x =
[[125 128 117 124 113 131 122 130 127 135 130 142 114 144 118]
 [127 129 130 125 125 126 127 127 128 128 127 127 128 129 129]
 [127 128 125 128 125 129 128 126 126 128 126 130 127 130 127]
 [124 131 139 115 115 118 120 129 132 132 129 127 122 134 129]
 [128 128 129 127 127 127 127 128 128 128 128 128 128 128 128]
 [126 130 122 125 117 132 129 120 122 126 120 130 127 133 125]
 [123 131 115 124 108 136 130 115 118 125 115 133 125 138 122]
 [127 129 130 125 125 126 126 129 129 129 129 128 126 130 128]
 [127 129 130 125 125 126 127 128 129 128 128 127 127 129 128]
 [127 129 130 125 124 127 127 127 128 127 127 127 128 129 129]
 [125 130 134 120 120 121 122 131 132 132 131 130 122 134 127]
 [123 132 123 120 106 132 130 112 118 122 112 126 129 133 127]
 [126 128 121 127 119 131 126 126 125 130 126 134 122 136 123]]
x[0, 0] => 125
x[5, 2] => 122
x[9, 1] => 129
x[12, 12] => 122
x[11, 2] => 123
x[11, 11] => 126
x[11] => [123, 132, 123, 120, 106, 132, 130, 112, 118, 122, 112, 126, 129, 133, 127]
x[0, 13] => 144
x[2, 13] => 130
x[:, 6] => [122, 127, 128, 120, 127, 129, 130, 126, 127, 127, 122, 130, 126]
x[:, 8] => [127, 128, 126, 132, 128, 122, 118, 129, 129, 128, 132, 118, 125]
x[:, 4] => [113, 125, 125, 115, 127, 117, 108, 125, 125, 124, 120, 106, 119]
x[7, 1] => 129
x[1, 4] => 125
x[9, 9] => 127
x[7] => [127, 129, 130, 125, 125, 126, 126, 129, 129, 129, 129, 128, 126, 130, 128]
x[4, 9] => 128
x[6, 7] => 115
x[1, 9] => 128
x[9, 0] => 127
x[1, 12] => 128
x[12] => [126, 128, 121, 127, 119, 131, 126, 126, 125, 130, 126, 134, 122, 136, 123]
x[:, 5] => [131, 126, 129, 118, 127, 132, 136, 126, 126, 127, 121, 132, 131]
x[8, 4] => 125
x[:, 14] => [118, 129, 127, 129, 128, 125, 122, 128, 128, 129, 127, 127, 123]
x[4, 4] => 127
x[3, 2] => 139
x[4] => [128, 128, 129, 127, 127, 127, 127, 128, 128, 128, 128, 128, 128, 128, 128]
x[5, 0] => 126
x[0, 3] => 124
x[9, 3] => 125
x[3, 3] => 115
x[2, 11] => 130
x[3, 14] => 129
x[5, 11] => 130
x[5, 14] => 125
x[2, 4] => 125
x[10, 0] => 125
x[0, 2] => 117

X =
[[131 125 122 138 134 141 133 113 111 130 130]
 [125 118 130 108 150 120 121 136 121 116 126]
 [134 126 129 144 118 132 126 110 110 127 131]
 [136 121 133 136 125 125 121 115 109 120 132]
 [144 119 137 136 123 120 119 119 117 120 139]
 [118 136 114 129 136 147 143 127 133 141 121]
 [155 115 131 129 145 128 126 128 131 125 150]]
Indices start at 0.
(0, 0) -> 131
(0, 4) -> 134
(1, 0) -> 125
(4, 9) -> 120
(4, 7) -> 119
(4, 5) -> 120
(3, 9) -> 120
(0, 5) -> 141
(6, 2) -> 131
(6, 6) -> 126
(2, 2) -> 129
(1, 4) -> 150
(1, 10) -> 126
(6, 5) -> 128
(2, 6) -> 126
(4, 2) -> 137
(5, 2) -> 114
(3, 6) -> 121
(3, 2) -> 133
(6, 3) -> 129
(6, 0) -> 155
(2, 7) -> 110
(0, 9) -> 130
(4, 8) -> 117
(1, 7) -> 136
(1, 1) -> 118

W =
[[128 125 117 128 132 134 133 124 130 134 118 124 126]
 [134 140 125 120 118 126 120 130 141 135 127 130 125]
 [127 136 126 126 124 130 123 132 134 131 126 128 130]
 [128 131 122 132 141 138 125 130 134 124 135 127 122]
 [124 125 115 131 126 124 127 142 136 128 131 138 119]
 [137 134 121 120 128 131 122 134 122 124 134 131 126]
 [120 129 123 139 129 129 130 123 123 113 130 150 122]
 [128 125 119 138 124 133 123 128 131 127 133 140 133]
 [114 117 145 118 135 147 144 121 131 128 115 127 105]
 [127 125 120 125 129 133 132 127 125 131 117 130 122]
 [122 130 130 125 129 122 131 131 129 119 131 117 128]
 [124 138 140 115 117 125 128 130 130 123 129 132 122]
 [142 111 135 129 124 122 152 142 116 125 134 127 119]
 [123 137 124 132 122 131 122 135 122 127 124 127 122]
 [125 129 132 131 128 126 127 131 119 131 125 127 127]]
Rows and columns are counted from 0.
row 0 col 0: 128
row 12 col 7: 142
row 8 col 1: 117
row 3 col 8: 134
row 3 col 1: 131
row 12 col 4: 124
row 3 col 4: 141
row 0 col 11: 124
row 14 col 2: 132
row 12 col 11: 127
row 5 col 8: 122
row 2 col 8: 134
row 10 col 5: 122
row 1 col 12: 125
row 3 col 2: 122
row 13 col 2: 124
row 5 col 7: 134
row 6 col 6: 130
row 8 col 3: 118
row 10 col 8: 129
row 12 col 3: 129
row 7 col 1: 125
row 3 col 9: 124
row 12 col 1: 111
row 0 col 1: 125
row 2 col 6: 123
row 9 col 0: 127
row 9 col 12: 122
row 12 col 8: 116
row 8 col 2: 145
row 10 col 2: 130
row 5 col 10: 134
row 4 col 3: 131
row 13 col 8: 122
row 8 col 12: 105
row 7 col 12: 133
row 0 col 2: 117
